These are runs of 7 systems, one row a step. Runs of the same system follow the same rule from any start.
D, run 1 (11 x 18):
[[ 28 -28 -31 -31 -37   7 -24  24 -21 -32  -3  -8 -33  -5  -7   3  26  38]
 [ 61  23  -1  -2 -17  48  26  -9  19   0 -13 -17 -20   6  12 -14  42   3]
 [ 25  23  48  28  22   9  31  14   1   5   2  15  -9 -12  34 -34  -3 -43]
 [-18  14  14  -5  39 -45  -3 -11  13  15  -3  23  42 -20   1 -41 -42  -7]
 [-47  -1 -32 -22  11 -25 -17 -10  -5  -1 -18  20  44   6  12  52 -20   6]
 [ -3 -33 -40  -3 -34  13 -36  -4 -55 -38  11 -22  10  16  -5  30  13   5]
 [ 27   3   1  17 -14  56  -6 -28   3  -8   8 -40 -25  24 -45   2  29  -4]
 [ -5   7  63  28   7  25  14  22  36   4   8  -2 -51   6  -2 -16   0 -18]
 [-26 -10  30  -9  14 -43  17  14  37  17  12  11 -10 -22  14 -57 -23  32]
 [-23  -2 -47 -30  15 -29  35   7   4  29 -16  18  20 -16  31  19  -2  31]
 [ 36 -16 -59   1 -16   3 -12  30 -52   0   4   7  23  -8  22  23  10 -11]]
K, run 2 (11 x 18):
[[-25   7 -17 -36  33  31  -3  22  31  -6  29   0 -38   8 -35   7  36   7]
 [-31  -8  43 -36  19  10  56  -5   1 -12  11  -5 -26  13  23 -26 -12 -15]
 [ 11   7 -12  -6 -19   5  17 -20   1  20 -47 -15 -23 -35   2 -24 -54 -34]
 [ 28   2 -25  -1 -36 -18  17  -3  32  57 -15   5   5 -27   9   1  12  42]
 [ 11 -15  20  24 -45 -59   0  18 -37  -4  30   6  -8  13  -8  -4  15  30]
 [  3  53   1  23  -3 -33 -29  -2  -4 -26  10  20  32  29 -28  -2  -4 -39]
 [ 12   9  -8 -13  59   6  -8 -16   0 -28 -32  16  48  17  11  26   2  21]
 [ -2 -48   9   3  38  34 -40  47   8 -25 -10   1 -23  -7  10  -8 -19  24]
 [-21   0  36   5 -18  52 -13   9  34  12  28   0  -6 -10  42 -12  16 -38]
 [-20 -14 -13 -23 -26  20  17 -45 -47  15   7 -16   2 -36  14  24  17 -34]
 [-25  -6 -61 -16   0 -20  11   2  -1  40  23 -11 -14 -19 -49  -8 -10   8]]
L, run 3:
[[-10 -12  25   2 -30   2 -10 -16  -4  -7   3 -32 -46  13 -61 -18 -36 -12]
 [-10  17  36   8  49  17  34   9  19 -28  23  -9  -8  57  -7 -22   7   0]
 [-16 -14  10   4  12   1  42  36 -26  -2  -7  17   2   9  71  26  -7 -12]
 [-13  -8 -45  -2  -4 -14  24 -31 -42  25   7 -12  19 -53  22 -11  13  -9]
 [ 44  11 -41 -20  13  28 -13 -26  13   7 -32  -6  -3 -24 -34  20  30  23]
 [ 24  19   6 -12 -39 -17 -13  39  32  19   1  22 -47   2 -40   5  -1   4]
 [ -1  29  68  32 -15 -26  -5 -12  27  -1  23  13  18  10   8 -37   2 -12]
 [ -2 -18  29  20  42 -17 -17   1 -35 -37 -24  12  34   9  22   5 -40  -6]
 [-27 -25 -64 -15  12 -13 -15  28 -34 -18  27  -3  23   3  10  -7  -5  12]
 [-13   0 -40 -24 -37  55 -20 -22  27   0   2 -21  11  -1  28  12  35   4]
 [ -9  -6  14 -20 -30  28   1 -20  18  27 -24 -20 -45 -14 -34   7 -37 -24]]
N, run 4 (11 x 18):
[[ 29  13  -8 -56   3  29  32   5   8   6  -4  10 -47 -13 -15  13  41   5]
 [  4  -5   1 -32   8  30 -19   2  76  19 -17   1   1  13 -15 -11 -13  38]
 [-21   3  38  36 -14 -14 -17 -33  39  14 -28  -3  38   8  25   0 -32  17]
 [ 17  11  29  34   8 -45   3 -12 -48 -22 -32  12   7 -13   0   4 -30 -25]
 [ 40  19 -38 -17  20  -7 -12  30 -46 -44   7  19   9  18 -15  -2   9 -23]
 [-13  -7 -34 -36 -25  38   2  38  10 -16  28  -5  -1  48  30   5  10  -7]
 [-51 -41  -1 -19 -27  28  13 -25  10   9   1 -41 -24  -2  14 -10 -25  12]
 [-10 -40  16  41  38   0  -4 -35 -18  15  -6 -29   1 -35 -22  -6  -1  35]
 [ 26  11  12  59  28 -15 -15  29  -9  31  31  21  13 -23 -15  -1  23 -15]
 [ 10  53 -12 -14 -40 -11  14   2   6  22  30  22  -4  -6  -8   4  33 -52]
 [ -2  20  -9 -63 -19  -2  43 -14  20   0 -15   3 -32  21 -18  19  13  20]]
C, run 5 (11 x 18):
[[ 48 -26  -9 -38  -5  15  10 -12 -11 -13 -40 -12  19  32   1  -3 -32  42]
 [ 44 -10   1  18  13  27   5  29  40  17  10 -19 -15  17 -14 -53  -9  28]
 [-21  28  20  44  38  35   7   4  35  24  16  -4 -10  -1  -8  -2  10 -42]
 [-44 -11  30  11  17 -24   6  10 -41  13  18  23 -10 -25   4  40  -7 -39]
 [-22 -21 -39 -12 -34 -37  -6   0 -41   3  14   4  14  -7   9  40  24  30]
 [ 24   3 -12 -18 -67  15 -17 -26  19 -11 -24 -14  18  16  29   2  10  27]
 [ 46  13  34   0  -7  17  -1 -23  15 -30 -17 -21 -26   1 -21 -60  -5   4]
 [ -2  29  12 -12  70  -2  33   9  27   2   4  10 -25   5 -39 -17   6   0]
 [-51   8 -17  -6  30 -25  10  35  16  34  13  32  13 -16  25   6 -32 -27]
 [-14 -14 -50  36 -14 -14 -24  -4 -45   5  -5  -6  37 -22  25  20 -18 -21]
 [ 48 -25   5  12 -28  20 -20 -10 -33 -14 -27  -7  17  25  -2  48  10  25]]
F, run 6:
[[ 17  30   2   2 -18 -31 -12 -53  10 -31 -46  -5   9 -13  -4 -18   2  32]
 [  7 -23  41  40  -3  13 -26 -10 -15 -27 -19  -7  29  34  23  37  -1  18]
 [-32 -20  19  19  -3 -22 -46  -6 -24 -31  42  -6  22  -7 -10 -39 -13 -13]
 [-24  18 -11 -32  46  23  19 -30 -19 -28   1  -6  35  21  12  -3 -14 -40]
 [ 10 -40 -18 -10  37  51 -15  30   1  34   7  -7  10   4 -20   5 -36 -16]
 [ -5   2 -67 -25 -18  -3  21  26  13  12  20 -11  -7  -1  17 -48  -3  13]
 [ -1  19 -18  10 -18  32  58   3   2  32   3 -12 -33   5  21  35  38 -20]
 [ 15   6   0  24   0 -14  -8  15  19  21   1  -1 -59 -31 -57   2  28  27]
 [ -5  31   4 -16  -1 -52  19   8  16 -25 -24  32  -8  15  12  19  18  47]
 [ -8 -22  65   9 -26 -23 -15  -4 -12  23  -6  26   7 -21  15  44 -11  -4]
 [ 19  -5  24 -13 -14 -22 -38 -39 -16 -37 -16  -2   8 -39  -6 -46 -12   5]]
F, run 7:
[[  3 -16 -26 -22  13  12 -13 -33 -50 -31  11 -16  34 -29  18 -30  14 -11]
 [ 28 -22  -8 -26  19  59   3  17 -34 -20  23 -11   4  44  -9  12  10 -23]
 [-12  -2 -16 -20  -8  10   6  43  23  13  39  -6 -29  32 -34 -34 -28 -18]
 [-29  40 -28  -6   6   1  56  -2  43  32 -19  -3 -20   2  18  -8 -17 -17]
 [ 15  -5 -14  43  10   9   9   5  24  52 -29   1 -20 -48   6  25  17  24]
 [ 23   5 -23  14 -19 -42 -10   7 -12 -10   6  12  -4 -26   3   2  56  53]
 [ -4   6  42 -13 -34 -22   4 -16 -35 -24  13  18  -5  22  -3  50  38  -2]
 [ -7 -13  62 -22  -5 -14 -33 -18  -4 -17  -5   4 -21  -1 -48  -3 -37 -10]
 [  4   1  24 -18  27  -2  -4  -4  26 -35 -40   5  22  16  32 -41 -53   8]
 [ 16 -15  10  41   7  28 -10  11  -1  19   4  -1  49  -4  55 -21 -22 -29]
 [ 12  19 -54  25  -6  11 -15 -19 -19   5  34 -20  30 -15 -11 -35  21 -33]]
K, run 8 (11 x 18):
[[-49   0 -34  44  -1  -8   5  23  10  -1 -13  -9 -34 -29  40  14  12  15]
 [ -8   8  22  49  12  -1  34  22  -8  40  18  10 -32  -7  -5  39  22 -25]
 [ 43  -5  26 -17  11  16  24 -18 -33  32  14  -1   5  22 -52  23  -3 -24]
 [ 24 -12 -10 -57  -9   9 -12 -23  13 -10  -1 -15  15  29 -44 -33 -26  25]
 [-18   8  -7 -14 -25 -15 -12  -7  38 -43 -15 -13  -3   7  30 -53  -7  38]
 [-23  30  -6  42 -14 -25  -4  11   3 -25 -30  10 -24 -36  56   3  14  -8]
 [ 14  14  -3  26  22 -11  10  31 -18  34  -3  39  -7 -33   6  53  23 -27]
 [ 26 -35  26 -20  24   2   4  19 -27  41  34  19  27  17 -33  25 -11  -6]
 [  3 -27  18 -23  -9  18 -27 -25   3  -8  21 -21  39  38 -26 -35 -39  -2]
 [-24  10 -28   3 -17  21 -26 -45  30 -36 -16 -37  18   2  22 -32   5  19]
 [-29  14 -36  35   4   1   8  12   4 -26 -14 -10 -45 -33  33   7  44  18]]
V, run 9, 11 rows:
[[-25 -17 -37  18 -24  17   6  11 -28   3  43 -15  28  17  45  16  30  -9]
 [ 17 -22  19 -42 -24  35 -13 -17 -30   1  27  -4   3  27 -37  41  20 -16]
 [  4  27  15 -39  32  20 -27 -24  50 -27 -13  10   0   6 -37 -11  16  15]
 [ -4  25  31   6  11 -14  30  -5  39  -6 -38   0   0  12  34 -39 -48  -4]
 [  6 -10   9  47   1 -43  19   3 -48   3  -4  -3 -21 -49  12 -31 -15 -10]
 [  9 -17 -70  19  18  14   9  36 -38  10   9  -6   0 -15  16  25  28   5]
 [  9 -20 -20 -25 -39  30 -23  27  12  34  35  -1   8  36 -26  22  -6  -4]
 [-26  27  26 -12 -16   1 -18 -55  47  11  19  -5  16  10 -39   4  27   4]
 [-19  11  39  -8  18  -8  26 -35  15 -26 -53   1  -5  15  24  21 -14  28]
 [ 18 -22  25  11   3 -37 -16  38 -26 -42 -18  20 -24 -22  26 -33 -21  16]
 [  7  21 -47  19   7  -2   9  36 -30 -12  34  10  14 -10  35 -28  25 -36]]
C, run 10:
[[-20   0 -55  24  29 -13  11  15   0   4  15  -4  -4 -27  15  -5  48  38]
 [ 15  24   2  -8 -29  31  -1   2  14   9 -22  22  29  -4  62  30   7 -39]
 [ 42 -12   9   0 -30 -18 -24   1 -56 -21  16  -9 -12  -8 -37 -30 -14 -27]
 [-10  14 -16 -23  25   6   7 -17  26   1   2  -8   1  48 -56  32  15  36]
 [-40 -23  37  -8  -6   2  -2  13  50  16  -4   4   1   0  36 -28 -46   9]
 [ -4   1 -28  55  31   4   6 -15 -34 -11   4 -24  -3 -47  17 -31  25  -9]
 [ 34  17   7 -17  10  15  33  12 -16  11 -21  31   4  13  21  64  24 -13]
 [ 14 -16  -3 -18 -59 -30 -24  40 -11  10  37  13 -12   4 -19 -24 -17  -6]
 [-33  24 -29  12  -5  17 -25 -54  27 -11  -3 -34  10  16 -42   7  11   5]
 [ -8 -26  66 -16  27   6  13 -15  10  -8 -40   6  -5  -4  27   2 -40  18]
 [ 22 -12 -24  20  31 -23  20  34 -20   3  29   3 -12 -32  11 -47  30  29]]
L, run 11 (11 x 18):
[[ 22  22  31   0 -42 -14 -18  24  -5   6  13  40  14  17  14  34   7 -37]
 [-17  16  10 -10 -19 -51  -7 -46 -21  -9  -5   4  52   7  -1 -20 -39 -17]
 [ -6 -10 -25 -19  39  -5 -23  -6  15 -45 -37  -8  20  16   4 -17 -22  51]
 [-22 -33 -21  -9 -22  23 -29  50  20 -11  15  -7 -38 -14  22 -17   2  19]
 [-17  -8  22  13 -20  55 -13 -24  13  23  34 -23  -5 -20   4 -16  15 -48]
 [  6  -4  16  -2  40  29  22 -19  -9  29 -13  -7   9  27 -38  36 -35 -34]
 [-12   3 -24   4  17 -38  56  22   2  35  10   6   2  38  -8  18  -5  36]
 [  2   7  -1  41 -35 -14  20 -16   0  -5 -17 -10  -5 -13  50   7  43  40]
 [ 17   3   1  13 -14 -10 -19 -18 -46 -37 -25  -9 -42 -48 -19  -4  11 -19]
 [ 18  29  -4 -44  30   2 -14  14  -4 -28  28  24  -9   2 -43 -17  27 -24]
 [ 13  14  25 -45 -12   3  -2  27  32  12   5  47  32  22  40  10  -8  -9]]
V, run 12:
[[ -8  27 -52 -15  28  17  20 -11   4  20  -6  -3  43  39 -18  29 -23 -27]
 [-27 -26   7 -16 -21  -6 -28 -25  12  15 -19 -20 -16  -8 -51  -4 -59   5]
 [-42  -6   0  38  11  11 -11 -23  30 -28  -1 -31 -14 -15  24 -29  23  35]
 [ 11 -28  38  19  -7  18  42  28 -27 -14  10 -10 -21  38  41  11   5   7]
 [ 32   2  15 -24  22 -17   1  30 -30  -6  43  27 -21 -13 -39  -9  37  -5]
 [ -1  42 -52 -52  18   7  31   2  34  20  -6  20  16   6   5  -2   6  -8]
 [  9  -1   8 -15 -59 -12  -1 -26  17  38 -30  -4  -5 -25  -5 -10 -46 -10]
 [  2   8  -5  64  -7  -7 -31 -30   6  -7 -22 -12   1 -47  12   3  34  24]
 [ 11 -14   5  41   9  13  -1  38 -15 -14 -13   6  19  45  35  47  -6  11]
 [ -9  -8  23 -10   6 -30 -37  26 -25 -11  53  25  16  19 -41  -1  -8 -18]
 [-50  24 -35 -50  31   7  16 -37   9 -15  11  -3  28   9   0  -4   6 -18]]
N, run 13 (11 x 18):
[[-14 -14 -24  33  25 -30  23  45   4  18 -18   6 -32 -36  26 -10 -16  28]
 [ -3  24 -41  18   5  20 -40  -9   3   0 -16   9   4 -62  18  15  31 -31]
 [ 26   3  41 -19   1  53   6  -8   1  11  -3  15  -4   3   3  49  33 -30]
 [ 19  -8  31 -47 -11   8 -11  -6  24  18   7   1   1  24 -51 -21 -47  -8]
 [ -4   9  -5  15 -16 -39   0 -29  11  -5  -1 -15  45  48  -9 -15 -17  43]
 [-15   0  -1  50  -9 -50  19  36 -26 -20 -16   5 -26   3  29   0 -22  11]
 [-11  18 -46  -3  14   5 -24   9 -29 -48  -5   1 -24 -44   8  -9  20 -31]
 [  5 -16   6 -32  28  67   7   7   1  -9  22   2   3   8  26  27  47  -8]
 [ -5 -38  32 -32 -13  31  -1   0  28  50  19  -6   2  -3  -6 -23 -39  -8]
 [  8  -4  -1  24 -20 -25   8 -61   0  34  -3 -29  40  -1 -25 -17 -13  27]
 [ 26  15   1  63   5 -46  24  27 -18  13 -15   9 -19  11 -16  21   0  15]]
D, run 14, 11 rows:
[[ 10 -45  31 -41  38   8  11 -24 -47  -9   8  -5   3  -6 -26   8   0  16]
 [ 29 -18   0 -12  32  38   5  24  18  -8 -21  -8  12  61 -13   9 -36  24]
 [-15  13 -11  33 -43   4  10  18  22 -12   5 -21   5  51  38 -28 -25 -11]
 [-48  19 -34  24 -15 -17  23 -26  -5  17  14 -29 -21 -37  -3 -32   5 -26]
 [-18 -12 -14   5  37   6 -25  14   5  32   4  17 -21 -63 -23  27  19  -2]
 [ 33 -32  28 -14 -20  -4 -42  20   8  16  15  30  22  -2  -1  25  22  40]
 [ 38  -3  28 -20 -42 -14  48 -22 -24   4 -10  -5   3  42   3  14   3  19]
 [ 24  23 -14  16  21  -8  42  13 -29 -27 -37 -11 -36  13  -7 -20 -35 -23]
 [ -6  46 -30  26  27  -3 -37  18  44 -26 -18  10  10 -11   2 -40 -10 -13]
 [-53  24   3 -10 -11  -6 -23 -24  22  -6  30  19  31 -19  34  13  43 -15]
 [-19 -44  15 -47   8   8   3 -28 -53   3  32  -2   5 -19 -11  18  17  -6]]

Which system made each of these runs?
run 15, 2 rows:
[[ 23 -14 -18 -14  15  18 -35  49 -28  -1  38  14  -8   6 -43   8   4 -31]
 [ -1  28  -6 -16 -33  12   6  -4  23  24  33  10  48  51  13  15   5 -25]]
  L
run 16, 2 rows:
[[ 46  17 -13  33  31 -14  -7  10  21  24  -4  17  55  18  -7  -4   4  25]
 [  6  14  36  52  -2  -3 -16  28  13  -7  17  10  29  51  14  -5 -20 -23]]
  C
run 17, 2 rows:
[[ 46   7   4 -45 -23  27 -12   2   0  17  -6  17 -30 -21 -34  26  22 -22]
 [-10 -14   7 -82 -21 -30   3  -2   2   8  29  23  11  -1  -6 -16   0  19]]
  K
run 18:
[[-43 -37   5  27  23  30 -41 -27 -24 -14   8 -22   9 -28  -2  27   7  -7]
 [-24  -3 -21  11  36  45  -3  -3  20  24  37 -21 -17 -24 -24 -12  35 -13]]
  K
run 19:
[[ 43  13 -37  11 -12   5 -35 -10  21  12 -52   7  18 -36   0  13  -3  19]
 [  8 -26   8   1 -13 -18 -20  40   4   1  35  23  -5  -3  17  11  47  53]]
  K
run 20 (2 x 18):
[[ 13  -7  32 -18 -25   2 -26 -19  15  33  13   1 -28 -26 -64  15  16   5]
 [ 14   7  14 -27  -9 -29  19 -21  21 -30 -35  -4  -5  31  -3 -22 -16  58]]
  F
run 21, 2 rows:
[[ -5  12  24  -5 -26 -55 -43   8   0 -18  -2  23 -29 -14 -46   5  -4  11]
 [  9  29  16  -6  -5 -22 -21   1   7 -64  10  16   0  12  16 -20  51  26]]
  N
run 22 (2 x 18):
[[ -1  -3  22 -63 -22  15 -24  32  39  -8  17  27 -14   6   5 -24 -12  -8]
 [-41  -4  23 -30 -31 -19  -1 -33  -3  -3  -6  11  25 -25  54  -9 -19 -17]]
  K
run 23 (2 x 18):
[[  0  -6 -26  50 -27   0  10  10  13  27 -20  -8  -3 -12  42  33  28  36]
 [  2  12  14  27 -11  14 -24   4   6   2 -30   0 -56 -50 -19  14  -5 -36]]
  N
run 24, 2 rows:
[[  4  18   7   6 -60 -59  -9   4  -1  32  24  29  19  -8  -4  10  12   5]
 [ -1  15   8  18   7 -62 -17 -18 -34 -13  14  22  49  15 -22  11   2   5]]
  K
run 25:
[[-11 -19  64   7  12  19 -33 -26  -9   1  23  -1  28  23 -27  19 -15 -27]
 [-39 -42  31   2  14 -21  23  -7 -27  -9  42 -14   1  24  -3  -3  12  38]]
  C
run 26:
[[-24 -35 -28 -25 -46  27  -6 -28 -19 -10 -10 -31  12 -11  46  -3 -10   0]
 [ 40 -23  27  18 -24  52 -34 -14 -16 -31   5 -24 -16  -5  -5  -7  33  -4]]
  V
run 27 (2 x 18):
[[ 26 -14  -9   7 -47 -21  20 -23 -26   2 -15 -21  35  31  24 -24 -39  12]
 [ 19  -9 -42  45  -3 -10  21  17 -43 -21 -30 -30 -30  14 -11  -4 -25   9]]
  N
run 28, 2 rows:
[[-12  15 -13  -8  30  19 -26 -35  39  14   3 -13  11 -33 -39 -44  -9 -14]
 [-48 -19  34  -4   6  22 -22  11  28  18  -1  24   9 -10  36  53   6  -1]]
  D
run 29 (2 x 18):
[[-28   0 -34  -6   8 -10 -18  32   1 -13 -17  12  30  22  26  -2 -65 -25]
 [-40 -25   0  12 -26   5 -27 -26 -29   4  38 -27   7 -26  -8 -28 -19 -42]]
  V
run 30 (2 x 18):
[[ 12 -14   3   5   8 -49  11 -30 -37  -6 -28 -12 -12  -2 -55   8 -22  35]
 [  5   6  -5   6  12 -20   8  24  59  15 -23  15   4  18  14   5   6  69]]
  C
run 31 (2 x 18):
[[ 29  18  -1  13 -24  52  -5  17  62  13  -4 -14  -6  35   9 -18   3  -1]
 [-30  11  27  50  -7  -6  11  10  13  22 -17  -4 -23  -3   2   3 -52 -45]]
  L
